In the rows, 128 means zero.
The same turns and mirrors carry the whole set onto itself, and each row onto the other rows of its family. Which rows share a family with each named row? Give them in list order.
These 32 rows form 4 families of 8 rows each.
k_729: [120  93 141 112 108 117 110 145 142 182 132 146 133 117]
k_857: [156 103 134 126  84 153 103 111 117 131 128 155 132 136]
k_909: [123 159 132  96 150 109 160 149 103 122 119 112 164 120]
k_44: [139 141 109 145 124 123 161 100 103  99 123 107 148 137]
k_522: [113 119 166 109 118  91 100 144 111 156 142 140 152 142]
k_819: [ 89 148 112  96 156 115 127 159 122 141 110 114 127 110]
k_538: [134 104 114 136  93 166 101 124 133 148 123 162 122 131]
k_223: [128 150  92 152 143 147 152 100 135 112 115 138 114 124]
k_383: [ 86 156 145  95 133  96 137 148  97 122 119 121 149 138]
k_732: [137 138 111 171 157 138 149 108 136 120 110 125 119 128]
k_745: [124 149  70 138 148 137 144 122 129 124 114 118 115 141]
k_367: [ 92 119 147 119 128 104  99 157 128 174 137 147 139 137]
k_187: [158 113 129 143  84 141 135 104 100 129 137 165 143 135]
k_347: [135 168 119 138 139 142 136  88 119 101 127 124 126 151]
k_20: [137 136  87 135 150 136 173 118 130 132 113 110 127 116]
k_64: [111 115 162 139 138 102 108 152 140 172 130 152 139 127]
k_523: [119 115 170 110  92  97 115 129 125 145 140 154 158 120]
k_255: [150 150 113 142 134 135 154  87 119  94 121 131 125 130]
k_330: [116 142 133 118 160 130 152 167 124 140 101 113 154 101]
k_768: [142 122  90 134 108 154 118 125 127 154 127 177 109 140]
k_449: [ 98 129 131 110 160  98 145 153 115 161 122 110 133 107]
k_202: [104 124 132 103 117 110  98 150 151 170 131 166 125 124]
k_172: [109 120 155  97  81 114 101 140 123 142 130 157 147 148]
k_147: [149 102 108 148 113 148 133 102 128 152 128 160 104 122]
k_322: [154  99 124 150 106 167 118 138 128 153 115 158 133 126]
k_654: [126 163 102 120 123 133 165 112 112  93 110 121 142 148]
k_180: [109 146 169 106 121 106  95 132 123 153 148 152 146 151]
k_293: [104 140 151 104 131 100 142 139  96 117 118 102 160 106]
k_389: [138 130 122 133  86 147 125  96 111 113 125 171 118 152]
k_640: [115 172 140  84 143 134 140 148 106 121 118 112 159 126]
k_32: [153 130 132 116  89 171 105 117 111 135 133 157 138 150]
k_456: [100 160 113 107 159 121 158 162 120 139 114 118 153 115]

Same family as k_640: k_732, k_347, k_64, k_330, k_322, k_180, k_32
Same family as k_147: k_729, k_383, k_20, k_449, k_172, k_654, k_389
Same family as k_857: k_909, k_522, k_538, k_223, k_367, k_255, k_456

The same turns and mirrors carry the whole set onto itself, and each row onto the other rows of its family. Which rows share a family with each named row? Give them in list order.
These 20 rows form 5 families of 4 rows each.
k_721: [139 130  95 132 120 137 123 104 118]
k_376: [132  96 137 112 135 137  97 177 116]
k_572: [155 142 110 138 181 109 145 133 131]
k_191: [171 127 100 118 177 117 149 155 125]
k_889: [110 150 106 118 131 132 103 108 105]
k_115: [133 109 153  80 135 121 164 147 108]
k_656: [161 126  98 108 187 119 140 157 133]
k_370: [129 159 121 132 133 139 111 107 117]
k_294: [118 131 151  80 155 126 162 129  93]
k_630: [137  87 144  97 139 112  91 156 117]
k_516: [119 139  98 145 133 135 126 109 110]
k_835: [121 144 105 108 122 143 105 105 111]
k_371: [152  88 134 125 139 127  96 164 103]
k_905: [140  91 140 133 153 132  91 160 106]
k_770: [114 111 140  67 137 117 151 154 109]
k_776: [135 145 102 122 187 108 140 140 142]
k_105: [108 136 147  73 156 115 151 137  96]
k_785: [113  89 146 112 151 114  89 153 113]
k_519: [125 114 146  60 157 113 143 127  99]
k_265: [150 120  89 127 188 122 152 141 115]

Same family as k_630: k_572, k_516, k_770
Same family as k_785: k_721, k_115, k_776
Same family as k_191: k_889, k_371, k_105

The same turns and mirrors carry the whole set onto itself, and each row onto the other rows of its family. Which rows share a family with each named row? Give them in list order.
These 21 rows form 7 families of 3 rows each.
k_300: [121 154 188 121 135 161 113 121 150 107 119 103 123  71]
k_612: [121 156 160 108 116 166 118 135 131  92 103  99  97  94]
k_769: [133  84 143 127 152 156 148 150 180 149 136 132 108 109]
k_25: [ 71 126 120 143 149 156 161 141 114 123 116 155 146  76]
k_192: [ 90 144 114 151 155 157 155 172 105 140 111 123 151  93]
k_708: [ 70 119 129 152 177 150 164 172 127 138 116 147 106  94]
k_918: [143 109 139 139 125 147 157 155 172 156 120 138 100 130]
k_710: [100 168 186 114 115 167 137 115 154 116 128 137 124  74]
k_74: [115 131 169 125 172 159 133 143 190 149 123 141  80 109]
k_349: [ 90 118 130 145 148 152 153 168  92 130 126 126 138  68]
k_149: [120 114 141 117 133 180 137 153 180 151 149 148  92 126]
k_97: [109 142 117 157 138 143 147 162  90 139 102 134 134  91]
k_457: [142 102 125 107 138 164 135 152 162 134 116 124  81 125]
k_324: [ 88 165 168 128 125 180 112 121 152  89 119 117 120  93]
k_850: [100 118 104 128 139 158 147 168  92 112 103 120 111  96]
k_144: [135 119 138 126 147 164 152 161 187 165 130 128 116 129]
k_698: [127 113 136 115 154 164 142 130 177 164 134 168 112 103]
k_214: [ 82 133 105 142 157 172 132 163  98 134 126 148 129  91]
k_548: [111 179 178 129 129 166 127 132 160 111 109  98 136  96]
k_254: [125 165 173 142 119 149 122 118 153 103  93 108 122  99]
k_461: [ 77 178 187 134 149 158 133 145 132 112 114 122 103  74]

Same family as k_461: k_708, k_74
Same family as k_192: k_144, k_548
Same family as k_97: k_918, k_254
Same family as k_149: k_324, k_214
Same family as k_612: k_457, k_850

